The same turns and mirrors carry the whole set onto itself and the rows of a family onto each other. Which other rows belong to the same family as each row named below? List them in the order they appear above.
These 30 rows form 5 families of 6 rows each.
latef: [  1  19  -8 -16  -3  11  21 -12   9]
foru: [ -5   6  -2 -13   8  -2  -2  15  -5]
ded: [  1  10  -7 -12  13  -6   7  14  -3]
Fur: [  0  17   2 -14   3  15  19 -13  -2]
Diliz: [ -3   5 -22  -4   0  20   2  10  16]
detup: [  0  10   0 -14   7  -7  10  17   1]
feto: [-11   4  -8   1  -9  25   2   5  13]
puvuv: [  2  17  -6 -12   0  13  26 -12   7]
gibiz: [ -1  21   2 -15   2  16  13 -11  -6]
Nifo: [ -6  18  -5  -8  -3   9  22 -14   6]
vof: [ -4   3 -18   2  -3  13   4  14  16]
ros: [  1  21 -14 -14  -1  13  18 -12   8]
dil: [ -3  15   2 -19  -1  12  19 -13   0]
Por: [  2  15 -12 -10  -2  13  24 -12  10]
bel: [  0  15   6 -17  -1  10  18  -9  -6]
kigem: [-4  4 -1 -9  5  3 -4 17 -6]
lof: [-2 10 -1 -9 10  2 -2 17 -7]
Bugi: [ -7   5 -16   5  -2  19   4  10  16]
bara: [-10  -3  -9   1  -3  23   7   2  14]
petu: [  4  12 -10 -14   9  -9  10  11  -1]
sir: [ -1  11   1 -13   8   7  -3  19  -6]
Finaz: [-10   4  -5   1  -9  26   4   0   9]
perot: [ -4   8   2 -11   4  -3   4  21   1]
fug: [ -6  18  -1 -12   0   5  20 -14  -1]
Koso: [ -9  -3 -14   2   0  17   5   8  15]
kis: [-7  5 -8 -1 -2 30  1  3  7]
Rov: [  4  17 -11 -18   9  -3   5  16   2]
sati: [  2  10  -8 -18  10  -6   3  13   0]
Nedi: [ -7   5 -19   1  -4  18   0   8  17]
Lud: [-7  5 -6  3 -4 28  4  6 12]

Same family as Nifo: detup, bara, perot, fug, Koso
Same family as Finaz: vof, Por, bel, kigem, petu
Same family as Diliz: gibiz, ros, sir, kis, Rov

The same turns and mirrors carry the whole set onto itself and the rows of a family onto each other. Which other rows belong to the same family as each row named below? List them in the order they appear above.
These 32 rows form 4 families of 8 rows each.
Mos: [  4  14  16 -27  -9   6   7   5  -8   6  -3   1   3  -1 -15  -7   2  -4
   1  16]
libor: [ -3   6  16 -21  -2   2   2   3  -8   7 -14   2   8   7  -5   0  -2 -12
   4  22]
Pagob: [ 20  -6  -2   4   3  22  -9  -1  -5   3   8  18  -6  17   4   6   2  -9
   1 -17]
sefom: [ 24  -8  -5  -1   5  24  -7  -3  -3   5   4  17  -7  14   2   5   3 -11
  -6 -17]
Gir: [  9  17   9 -25   0   8   2   9  -1   5  -1   1  -1   2 -12 -14   5   2
  -2  17]
vuvi: [  5   9   6 -15   1  14   8  12   1  -1 -13   6   5   6   1  -8   2   4
   6  21]
peri: [  2   8  13 -21  -6  -4   0   3  -7  12  -3  -5   4   2 -13  -3  -2  -6
   2  20]
Dito: [ -1  12  18 -27  -3  13  10   5  -8   2 -13   7   4   4  -6  -5   2  -9
   3  18]
Ger: [ 17 -12   3  -4  -1  25  -2  -8 -10   5  -1  20  -4  12   3  13   1 -19
  -2 -17]
Pugi: [  1   4  14 -18  -8  11  14   6  -5   0 -14   5   8   2  -2  -2  -1  -1
   9  19]
Befu: [  5  16   1 -25   2   6   6   8   4   9   0   2  -1   3  -9 -11   0   3
  -1  16]
roker: [ 14 -10   6   1  -4  23  -3  -5 -12   4   4  19  -4  15   4  13   0 -16
   5 -18]
kov: [  5   6  12 -19 -14   5  12   6  -5   5  -3   0   6  -4 -11  -5   0   4
   7  17]
Sebu: [ 22  -6  -2   2  -5  16  -9  -3  -8   8  17  12  -8  11  -5   6   2  -6
   0 -20]
dere: [ 21  -7   3  -2  -1   8 -15  -4 -10  12  11  12 -15  13 -12   5  -1 -12
  -6 -17]
tolo: [  6  12   5 -19   4  -1  -5   8  -1   9  -4  -4   2   8  -9  -9   1  -1
  -2  21]
voti: [ 26  -9  -4  -4  -4  17  -7  -6  -7  10  13  11  -8   6  -8   5   3  -8
  -6 -19]
valil: [ 15 -12  10  -4  -6  10 -10  -9 -16  11   5  14 -10  12 -10  12  -3 -20
  -2 -17]
Kogom: [  1  12  10 -29  -8   3  11   2  -3  11  -1   0   3  -2 -13  -5  -2  -2
   2  15]
binu: [ 24   0   8  -4  -5  16  -4  -5  -4   5  15  14 -12  10  -7   1   1  -4
  -8 -24]
zaz: [ 13 -11   9  -2   2  17 -11  -6 -13   6  -3  20 -10  18  -2  11  -2 -21
  -2 -15]
Mulo: [ 22   0   7  -2   3  23  -5  -3  -2  -1   6  20 -11  17   2   2   2  -7
  -8 -22]
Kesu: [ 19  -5  15  -6 -12  17   1 -10 -10   4  10  16  -9   8  -7   8  -1 -12
  -5 -25]
nofe: [ 17 -10   6   0 -12  16  -3  -8 -14   8  13  14  -4   9  -4  13  -1 -13
   4 -20]
sidin: [ 19 -13   5  -6 -11  19  -1 -10 -14  10   7  14  -4   5  -7  13   0 -16
  -3 -19]
zap: [  0  14   5 -25   7  12   8   8   3   4 -11   8   2   8   0  -8   0  -3
   2  18]
los: [ 16  -4  15  -5  -2  24   1  -8  -8  -1   1  22  -7  15   3   9  -1 -15
  -4 -23]
toseg: [ 20  -7   0   0   8  15 -16  -1  -7   7   2  18 -13  19  -3   4   0 -14
  -6 -15]
Pusuv: [  1  10   8 -18   8   5  -2   8  -1   5 -14   3   4  12  -1  -5   0  -7
   1  22]
Gako: [ -5  10  14 -27  -3   9  14   2  -4   7 -12   8   4   4  -4  -2  -3  -9
   5  16]
gotu: [  5  16  11 -24   5  14   5  10  -1   0 -11   7   1   8  -4 -11   5  -4
   0  19]
dume: [ 10  10   3 -15  -5   7   7  11   1   4  -3  -1   2   1  -8 -11   2  10
   4  19]

Same family as dume: vuvi, Pugi, kov, binu, Mulo, Kesu, los
Same family as Sebu: Mos, Pagob, Gir, Dito, roker, nofe, gotu
Same family as peri: libor, dere, tolo, valil, zaz, toseg, Pusuv

